In the rows, 128 means zero.
X: rows in several groups, each row roughly a mix of its group's directions
X (136 x 12)
[[145 180 106 147 162 150 157  86 122 160 174 115]
 [160 123 173 100  80 104 136 105  96 140 145  77]
 [131 118 137 101 125  81 180 158 178 127  85 107]
 [136 123  96 190 132 173  90 113 128 143 179 133]
 [ 87 143  70 111 149 100 120 186 107 121 154 135]
 [139  92 108  70 106 139 123 112 102 134 185  89]
 [102 144  73 112 141  94 101 170 113 174 122 159]
 [124 120 143  63 150 172 158  82 116 127  91 124]
 [110 137 136 194 135  99 182 160 134 159 121 155]
 [143 111 144  53 143 131 113 115 139 105  67 122]
 [142 117 133 144 104 109 132 119 197  68 105  99]
 [180 120 175  97  89 100 155 137 155 136  89 138]
 [ 77  96 125 160  78 126 134 160  81 126 153 149]
 [125 196 141  81 151  97 120 124 167 100 111 113]
 [167 110 115 149 150 126  87 103 108  53 114 133]
 [126 186 127 162 122 100 140 175 163 117  86 153]
 [150  75  99 122  96 110 110  98 143 143 112  64]
 [144 112 145 134  92  53 107  84 145 124 116  99]
 [125 191 142 143  91 127 150 117 131  59 121 110]
 [ 89 173 161 148  78 134 139 149 147 166  89 137]
 [154  81  95 165 125 161 127 155  79 166 111 144]
 [152 119 104 125 120 110 171 106 124 102 184  67]
 [ 92 180 130 173 162 131 100 119 104 115 134 179]
 [115 128 152 138  89 175  73 144 116 145  75 147]
 [116 114 112  81 151  86 113 161 112 109 185 164]
 [153 174 113 141 142 127 162 108 116 112 142  51]
 [102 118 188  96 146 100 146 102 143 144  79 161]
 [ 85 113 181  77 146 105 152  90 126 150 153 130]
 [155  93 115 124  84 163 117 152 126 105  59 115]
 [143  92  70 110  99 100  91 138 132 174 145 102]
 [109 116 144 106 156 213 148 102 109 124 149 112]
 [155 144 118 155 113 134 134  95 208  94 101 135]
 [113  98 105 110 111 110 102 105 141 214 130 119]
 [148 112 146 102 134 128 134  47 115 156 114  82]
 [106 134 156 108 178  77 127 135 143 144 186 102]
 [130 193 117 157 164  86 156 164 135 133 120 160]
 [165 166 102 113 158 178 146  67 130 126 110 120]
 [191 163 129 121 146 103 182 165 122 104 143 139]
 [155 133 104 138 108  86  60 119 113 134 174 155]
 [119 169  72 153 172 128  80 134 103 151 142 110]
 [137 163  79 153 171  98 142 127 100 109 179 107]
 [125 170 146 109 116  73 125 140 112 149 192 160]
 [142 164 114 110 164 178 146  58 147 130 127 122]
 [132 129 124 153  55 156 145 157 133 108  89  88]
 [121 112 156 115  98 119 172 108 180  92  79 150]
 [ 82 148 164  91 160 153 123  81 118 120 156 166]
 [160 137 141 133 125  84 102 194 128 175  97 127]
 [133 136 120 144  99 176  72 151 140 117  65 128]
 [165 126 124 152  87 169 161 125 146 134 139  61]
 [ 90 131 106 122 134 192 151  60 130 123 137 125]
 [150 125  75 133 145 107 163 128 110 122 203 112]
 [164 119 116  79 160 115 150 117 141 100  66  97]
 [116 129 183 206 118 111 158 115 131 141 105 137]
 [177  89 139 148  73 131 105 155 115 144  81 120]
 [ 92 195 161 109 147  93 164 139 115 151 134 151]
 [145 156 152 116 163 105  98 160 143 203 128 117]
 [170 116 165  71 131 163 142  94 144 103  92 139]
 [135 122 112 175 108 134  82 140 112  99 199 135]
 [104 121 161 139  97 113 117 169 160 152  74 174]
 [136 126 117 200 137 158 123 158 160 136 155 175]
 [ 51 146 138 114 165 116 105  86  96 128 127 137]
 [ 76 116 144  90 137 166  80 113  96  96 105 145]
 [172 179 142 138 141 162 100 114 158 182 121 147]
 [ 80 121 132 137 147 120  63 126 134 102 188 138]
 [103 183  95 162 141 168 134 131 105 148 166  91]
 [129 137 145  90 157  76 167  98 152 129 166  86]
 [ 77  77 143 100 131  78 148 142 132  86 135 110]
 [ 98 148 169 140 164  79 137 110 146 141 159 180]
 [117 100 134 157  81 143 121 134 163 140 201 108]
 [123 173  88 172 162 135 116 161 108 106  87 156]
 [103 100 115  92 174 158 138  82 108 145 169  98]
 [150 122 152 149 135 106 113  96  84 170 194 124]
 [165 174 104 157 101 117 101 104  95 103 162  90]
 [165  99 134 148  72 112 117 189 107 128  98 141]
 [131  90 102 119 154 158 120 177 127  81 176 156]
 [144  84 136  85 136 175 137 107 132 167 137  73]
 [105 109 155 152  87 124 131 150  84 115 189 163]
 [ 95 100 173  65 108 132 150 100 136 158 137  99]
 [145  86 114 168 103 119 155 170 134 113  80 171]
 [152 180 108 142 148 101 113 134 104 164 173 176]
 [134 145 174 120  95 136 142 131 154 146  70 185]
 [174 143 113 136 108 113 146 154 151  83  64 104]
 [149  68 162 103 141 145 141 147 165 125  95 175]
 [118  84 182  79 144 130 133 101 107 152  84 142]
 [184 148 113 120 109  73 120 140 132 162  78 146]
 [106  90 139 131 129 131  84 151 143 172 183  87]
 [132  78 159  85  98 157 109 156 100 152  84 134]
 [116 151 129 121 144 121 170  80 121  56 141 157]
 [126 108 117 119  70 113 146 187 170 119  88 135]
 [124 141 123 105 142 150 172  70 172 107  79 129]
 [170 137 129 151 116  83 139 180 151  87  98 160]
 [184 136 109 131 125 118 171 119  80  70 144 128]
 [100 123 120 174  99 131 146 154 113 196 168 114]
 [ 95 103 115 152 122 110  78 174  89 141 176 117]
 [155 163 109 162 154 108 145 169 126 110 185 166]
 [119 116  98 103 146 131 176  86 150  84  83  99]
 [126 164 117 173  96  80  82 136 120  90 158 137]
 [ 84 158  93 121 189 120 161 142 105 148 164 129]
 [177 125 135 114 117  64 146 114 136 112  73 102]
 [105 171 144 147 177 144 153 105  67 148 138 149]
 [124 127 133 118 117  93 178 174  80 168  90 126]
 [114 156 155 109 159 128 106 135 109 136 100 210]
 [106 123  83  75 135 167 135 176 102 147 159 117]
 [164 169 119 154 128 157 118 141  87 194 150 136]
 [138  99 128 117  94 167  70 136 108  89  89 158]
 [124 105  95 118 118 180 184  85 120 137 114  88]
 [104 189 170 142 121  84 157 150 117 158 136 156]
 [127 123 106 136 181 120  81 118 113 147 138 199]
 [ 94 167 165 131 155 127 131 104 167 181 167 144]
 [ 94  95 115 109 125  87 151 146  87  64 109 127]
 [148 156 103 121 143 125  56 158 171 123  98 153]
 [136  96  96 137 107  98 144 189 157  79 131 102]
 [154 140  97 190 156  94 109 152 137 110 147 176]
 [116 121 114 110 143 186  99  91 172 167  98 104]
 [105 133 162  99 130 135 107  97 179 138 116  60]
 [ 84  77 156 136 123 152 111 101 147 111 189 125]
 [129 126 125  87 144 112 169 135  99 189 152  78]
 [121 144 114 118  98  53 131 167 127  81 119 104]
 [153  96 117 199  98 164  97 117 163 128 126 119]
 [162 129 140  96 172 148 109 104 165 165 157  80]
 [175 157 142 145  94  92  97 129 128  71 123 162]
 [ 66 164 132 160 168 125 170 121 146 119 147 161]
 [143  83 137 192 165 107 119  99 130 145 157 163]
 [ 73 100 132 102 132  86 160 125 149  80  91 125]
 [ 69  72 142 124 110 113 109 151 105 104 172 123]
 [152 111 169 174 154 109 130  86  80 158 149 144]
 [ 93 158 112 111 182 106 101 108  77 104 147 153]
 [121  69 162  94 162 160 115 120 137 100 107 172]
 [ 87 144 149 165 162  97 154 104 144 145 187 147]
 [135 121 146  73  96 101 161 112 105 133 177  83]
 [152 156 152 115 144 115  74 133 184 120  83 156]
 [122 139 149 100 198 159 135  94  95 130 123 171]
 [141 146 103 126 168 153 131 123  85 186 144  76]
 [121 100 106 141 100 153 137 158 171  86  65 133]
 [139 178 158 139 178  95 147 112 110 111 116 182]
 [159  79 103 129  77 162  99 122 108  80 134 134]]

one row of each group, then the others: which group is each in?
[124 165  82 155 112 133 140 173 128 169 165  86]	<55>
[165 163 163 123 131 145  96 134 167 187 101 150]	<74>
[158 111  75 146 130 189  93 136 105 103 151 107]	<56>

[135 149 111 108 156 159 174  57 134  92 125 125]	<74>
[193 121  92 141 120 177 103 127 133 160 119  88]	<74>
[172 155 119 135 165  89  88 130 144  73 158 126]	<74>
[185 117 144 101  83 153 139  94 127 151 131  77]	<56>
[161 127 143 108  98 177 178 106 123 160  79 136]	<74>
[105 136 122 188 156 104 197 137 135 150 150 125]	<55>
[127 141 117 174 111 142 184 181 159 104 125  94]	<56>
[109  78 147 124 149 128 107 149 155 118 165 197]	<56>
[154 157 144 145 147  88  67 174 118 143 161 143]	<74>
[133 151  86 169 110 183  72 121 109 139 120 150]	<74>
[186 110 126 135 161 102 117 106 154 144 113  63]	<55>
